Each path below is one point turned by a fixed rotation once a step. After each direction that follows a path, write how fast that rotation turns it, in degrees each step (0 if it stays still).
Each turn is a multiple of 5 degrees from 10 to 175, or 0.
Each row of a path follows its step; steps can be skipped.
Rotation 1:
step 1: [ -6.2  22.2  12.6  28.6  -1.3 -23.9  -8.4  10.6  18.8  -2.0  -2.5  -9.3
  16.1  -5.4   3.8  -3.5  -9.3   4.5 -13.0  -0.3  10.2  -3.0 -10.7  -4.5
   4.5  26.1  -7.5  -2.9 -22.7  10.0   3.8  -4.2  -5.0  -7.6   3.6   5.6
 -14.1   3.2  -7.4  40.9   5.5  -3.2   9.1  -4.7  -1.9  -0.4   5.6]
step 2: [ 24.3   1.3   1.1  16.6 -33.4 -15.5   8.2  11.5  -9.4  11.2  13.8   3.0
  15.5  12.9   5.0 -14.7  23.9  -8.6  -3.6  -6.8  -4.2   4.0  36.0  12.7
  11.0   6.1  -0.1  -8.4   5.8  10.4   0.9  -9.7  -7.2 -10.6  -0.6  -9.4
  -5.9  -5.4 -17.3  -2.9  -5.6  16.8  -2.4 -14.2  -9.0   6.7  -2.8]
step 4: [ 10.1   2.2   3.1 -10.0 -11.9 -11.0   0.5   1.5  -2.6  -8.2  15.8   9.1
   0.2   6.4  -2.3  13.3  11.0   8.0  13.7  35.1   6.6   6.1  15.8   6.2
  17.8 -16.7   6.7  -5.7  -9.0  12.7  -9.2   6.6 -37.1  -5.5 -22.1  23.1
  -1.9   1.7   5.2   8.6  10.0  -0.8  19.2  -9.7   0.5  11.3 -11.1]
step 6: [ -3.4  10.7  10.1  -9.1   1.2   5.5   6.8   2.4  -4.0   4.0  -1.9  10.3
  16.4   3.8   3.1   2.8   1.6 -13.3 -22.2  15.4  13.4 -13.0   6.4  23.0
  -2.8   0.9   7.8   5.6  18.7   0.9   1.9   3.3  -5.3  -5.4  -3.2  17.8
  14.1  12.2   1.3  17.0  29.9  31.8  10.6   5.4 -23.4  17.1  20.5]
step 7: [ -9.2 -14.9  17.8  11.8 -13.0 -10.3 -22.7  12.8   3.4   4.6  -7.4  17.1
   3.7  -1.5  21.7  -1.7  12.3   0.2   2.9  16.4 -10.3 -22.5   2.2 -26.1
  -5.0  10.6  -2.8   5.8  -3.4   6.1  -1.0  -9.6   6.9   0.6  -0.3   2.2
   8.8 -25.6  -8.8  13.5  10.8  17.2  18.5  -1.8  10.9 -27.0  11.3]
step 8: [ -0.5  16.9  -8.4  21.0  -8.4 -28.9  -4.1  -8.3   0.0  -6.3   0.3 -15.0
  -3.1 -19.4   1.0  20.3   3.6   4.4 -21.0  -2.7  16.1  -8.2  18.9  11.0
  27.1   6.4 -10.1   5.0   5.1   7.0   6.3  -8.5  -7.5   5.2  -2.9   8.4
  14.7 -16.8   8.0   5.3  15.6  14.5 -17.0 -24.7  -5.4   0.2  14.1]
step 10: [ 10.3   6.3  -4.7   1.4 -20.3 -14.2   9.6  20.6  20.8  -2.2  15.9   2.4
   3.9 -10.2  -9.9 -12.2  -4.0 -10.8   4.3  -8.7   2.8   6.6  -4.9   6.8
  24.1  -3.1 -16.6  10.6  -9.1  15.9  19.0  -2.2 -34.5 -18.7   5.6  -0.5
  -1.7  -6.7 -22.9   3.6  19.3  13.2   3.9   9.4   5.9   4.8  11.1]
step 11: [  5.2  14.3  -9.4  19.0 -17.3 -10.9  -6.7   1.4 -11.0   9.5  14.1 -11.8
  11.4  17.7  17.7  14.0  23.6   0.9   4.3  21.4 -11.1  15.4 -18.0  -7.7
  -6.8   7.4 -14.1 -14.6   5.6   2.5  -3.0  14.5 -12.3  18.6  -1.5  -6.6
  -8.3   0.3 -17.3  11.0   9.8  15.6  18.4  -1.2 -12.5  11.8 -16.8]
Speeds:
[ 7.3  3.8  2.1 -2.2  6.0  5.2  0.0  0.0 -5.0  7.6 -2.4 -4.8  3.6  4.3
  4.4 -2.4 -0.1 -0.1 -0.8  2.5  3.3 -5.5  4.6 -5.4  1.3 -6.2  1.7 -0.6
 -3.8  6.2 -0.7 -3.3 -3.3 -4.3 -0.9 -0.6 -3.5  3.8  5.1 -0.1 -4.3 -2.8
  3.2 -0.9 -1.2  2.2 -0.4]
35
[ 6.2  3.2  3.1  0.0 -2.5  1.5 -1.7 -7.1  0.5  0.7  3.2 -9.0  2.4  0.4
 -3.5  4.6  6.9  3.3  0.6 -3.6 -0.1  2.6 -0.8 -2.0  2.0 -2.6 -1.9  2.5
 -1.2 -2.5 -0.3 -0.4  4.7 -0.8  3.8 -5.9  5.6 -3.2  0.0 -3.1 -1.8 10.6
 -2.0 -2.9  2.8  1.9 -3.7]
125
[ 3.9  3.5 11.5  3.5  1.0  1.5 -6.3 -1.7 -3.9 -1.1 -2.3  5.9  3.5  2.3
  4.0 -1.6 -3.2 -1.6 -5.0 -1.0  0.2  3.6  0.1  4.2 -2.3 -0.4 -2.6  5.1
 -1.0  0.6  2.3  9.5  2.4  2.1 -4.3 -3.8  1.0  1.0 -1.3  0.5  0.2 -1.8
 -2.9 -4.9  0.9 -5.0  3.7]
60
[ 3.1 -0.8  0.0  2.5  5.8 -1.6 -1.9 -4.2 -2.1 -1.6 -0.5 -0.4 -4.3  0.1
  0.8  5.2  4.4  4.9  4.1  1.8  2.5 -1.1 -6.3  5.1 -1.1 -6.7  2.3 -0.4
 -1.0 -0.6  0.4 -9.2 -1.4  6.7 -2.5  2.8 -2.4 -5.0 -4.4  1.4  1.7 -5.7
 -0.1 -8.5  0.0 -2.9  2.7]
90
[-1.7 -0.6 -0.1 -1.8 -1.5  1.5 -7.6 -4.4  0.8 -5.0 -1.1 -1.3  6.2 -3.6
 -2.6 -1.1  3.0 -0.9 -9.8 -1.0 -2.8 -7.6 -1.4 -3.6 -2.4  1.8 -1.7 -0.5
  5.9  0.8 -3.8 -7.6  0.6 -2.7 -2.1  0.8  7.3  0.6  2.4 -1.2  2.4 -6.2
  0.3  0.4  2.0 -0.1  5.9]
45
[ 0.2  1.0  3.7  1.2  0.0 -3.9 -1.7  2.5  2.5 -1.2 -3.9 -7.0  0.6  3.6
  5.6 -5.3 -4.5 -0.1 -1.6  1.6  1.6  1.2  2.9 -2.6  1.7  1.9  5.1 -1.1
 -0.9 -7.7 -2.5 -4.1  9.5 -2.2  1.6 10.3 -3.9 -2.4 -1.2 -2.4  2.4  4.1
 -4.0 -2.0 -0.3 -1.9  4.4]
55
Rotation 2:
step 0: [ 20.7   5.9  16.4   5.7  -4.8   2.9  12.1 -21.3 -13.0   3.1 -14.4  -4.3
  22.0  -8.2   1.8  -4.3  10.6 -17.5   9.6 -15.0  -6.4   1.5   1.4  10.7
  -1.3  -4.7  25.6 -11.1   1.9  13.2  -6.3 -22.9   9.6   8.8  36.4   9.7
 -16.2  18.0   4.0 -14.8  -6.1 -26.4   7.3  -1.9  -9.7   6.0  -1.1]
step 4: [ -8.1   4.4  -8.8  12.9   5.4 -16.8  15.4 -14.4 -17.7  -0.7  13.3  26.8
  12.9  -2.5  -5.2   9.7   7.5 -10.3  10.3  -7.9  18.0  12.1  -3.5  27.2
   4.1 -19.8   0.7   5.4  -6.5 -13.7  19.9 -16.5 -10.6 -18.0   8.4  21.0
   5.6  11.7  -4.1  33.0   8.3 -18.8  -9.0 -16.9   0.6   0.9  -0.3]
step 5: [ 10.2  14.0   5.0  -2.2  14.5 -11.1   8.9  -4.5   5.0   4.8  18.6   5.5
   5.3   4.7 -20.5 -13.6  11.0 -30.3  19.4  -5.8  -4.0   7.9  -8.3  30.3
  24.2   7.6  -9.5  -3.2 -11.1  21.1   2.2 -15.7  10.0 -12.2   3.8  -1.6
  21.2  16.7 -12.0   8.2  -7.2  -6.4  10.1  -0.9  27.4 -10.4  -0.3]
step 6: [ 24.2  10.4 -15.1  15.5 -26.7 -13.1  24.9  -3.6 -10.4   6.1  19.4 -13.0
  10.0  -4.3 -14.0 -11.5   1.3  -0.1  24.8 -10.3  -9.9   5.3 -13.8   2.6
  17.5  20.9  16.4 -19.2   8.5   3.8  20.7 -13.2   7.9  -7.4  17.7  -2.8
  10.4   2.0   9.8  -3.3  -8.8 -22.0   7.4   4.0  -8.5  -4.2  10.6]
step 9: [  6.6 -12.9  17.1  -6.5   5.0  -6.9  20.4 -17.4   2.5  -8.9 -14.1  -7.6
  17.4   3.2  13.8  12.7 -16.6  10.4  31.7   5.4   3.1   1.8   0.5  11.0
  25.6  -6.9  19.0  -3.6  11.7 -13.5  14.0   9.1  -5.2   2.0  12.0  12.4
   0.1  25.5  -4.0  -4.7   0.3 -17.6  22.6   1.7  20.3  -1.1  22.7]
step 10: [ 17.1  -1.0  15.0  -3.1   2.5 -17.1  15.4 -34.1 -18.3  -8.7  -5.1  14.1
  -0.1   0.2 -12.3  21.6   5.5  -0.3  16.0  -0.3  -6.8  26.3   3.4  30.7
   4.2   4.3  -4.5 -19.5   8.3 -24.1 -25.6  -5.2  -2.6  -8.1   3.3  12.0
  -8.3  17.1  -4.1   2.6   1.6 -15.5  -6.0  -7.9 -11.3  -1.4   0.9]
step 11: [ -3.7  -5.5   6.3  -5.4 -19.0  -7.3   0.2 -18.7  -7.3 -10.4  -1.2  -2.0
 -19.5   8.1 -27.3  -0.3  11.0 -19.8  20.2  -0.6   5.8  11.2   8.2  36.2
   7.8  -9.3   1.0  12.2   2.1  19.4   1.2  -7.0 -14.8  13.5  32.3   5.6
  11.0  10.0   7.1  12.2  -9.2 -23.6  -6.6  -8.8  10.7  -2.9 -10.1]
step 12: [  8.1  -9.3  19.1   1.1 -19.6 -21.4  20.0 -18.9   2.1  -7.9  -7.3 -20.2
  -2.0   5.9 -12.5 -14.0   6.6 -23.7  33.6  -6.0  -1.6  -5.8   7.8   0.8
   8.5  13.7   2.7 -28.0  10.8  25.0  -6.7  -7.9  13.6   6.4   9.0  -8.7
   2.0 -10.8  -6.0   1.0   9.9  -4.6  11.6  16.8  16.8   8.5  -6.3]
Speeds:
[-2.9 -3.8  4.3  5.2 -1.7 -1.7 -0.2  0.3 -0.6  1.9 -1.2  0.6 -0.9 -7.2
  5.0 -3.2  4.2 -4.7  0.6 -2.7  2.0 -4.5 -4.6 -1.1 -2.9  5.1 -0.6 -4.9
  3.2 -7.9  0.9  3.2  0.8  0.8 -4.8 -1.1 -3.6  7.2  1.7 -2.1  1.0 -7.2
 -4.1 -5.8 -4.9  2.4  2.7]
115
[ 1.2  5.4 -0.7  6.0  0.2  2.4 -4.9  1.6 -0.9  3.6  2.2 -7.6 -0.8 -1.4
 -6.9 -5.9 -4.0 -1.8  5.0  4.4 -1.7  3.5 -1.3  4.4 -2.8 -0.5  3.1 -0.3
  1.5  0.7 -9.0  1.0 -0.3  3.2 -0.9 -3.6 -4.8 -4.4  4.9  4.9 -5.2 -4.2
 -0.8 -1.6  0.3 -0.8  3.7]
70
[ 4.8  3.6  0.6 -0.8 -0.2 -0.3  1.0 -3.6  2.0  0.1 -0.9 -2.5  8.5  1.4
  4.9 -0.5  0.2  1.2 -4.8  6.0 -0.3  5.1 -1.5  1.4 -3.4  2.5 -2.2  2.9
 -1.6 -8.1 -1.0 -3.8 -3.9  0.5  5.1  1.1  1.2 -4.5 -0.9  0.2 -0.5 -4.5
 -5.9 -1.6 -5.1  5.5 -9.7]
110
[-0.9 -2.7  3.8  1.3  9.1  9.0 -2.2 -2.7  5.9  0.3 -4.8 -4.6 -3.8 -4.1
  0.7 -4.1  3.6 -2.6 -0.8  6.2  0.1  2.9 -2.4  0.7  4.4 -0.5  2.2 -3.4
 -1.3  4.8  2.3  4.6 -0.6 -7.6  6.0  3.1  0.6  2.5 -2.8  2.4  1.7  0.8
  1.1  2.8 -3.6  1.8 -0.6]
160
[-2.1 -2.7 -2.9 -3.6  3.9  3.1 -1.4  2.1 -4.1  6.7 -0.1 -0.9 -2.3 -0.4
  4.4  1.7  2.9  5.2  3.4  3.9  0.9 -7.4 -2.8 -5.5  1.5 -0.7 11.0 -1.2
  2.1 -6.0 -4.1 -2.2  1.6  1.7  1.6 -1.8  1.6 -5.5 -5.3 -1.6  0.5 -1.4
 -4.5  3.8  5.5 -0.9 -1.2]
60
[-0.4  1.6 -2.9  4.0  2.0 -2.3 -0.2  1.9 -7.2 -2.4 -1.3  3.4 -5.4 -5.1
  2.1  4.1 -0.3  0.7 -4.1 -2.2 -6.1  6.5  1.7 -2.0 -5.5 -5.1  0.7 -3.9
 -1.1 -3.6 -3.2 -1.3  4.4 -4.8 10.0  3.0  0.1 -1.1  4.3 -3.3 -0.6  1.3
 -0.3 -1.2  1.2  5.5  5.5]
110
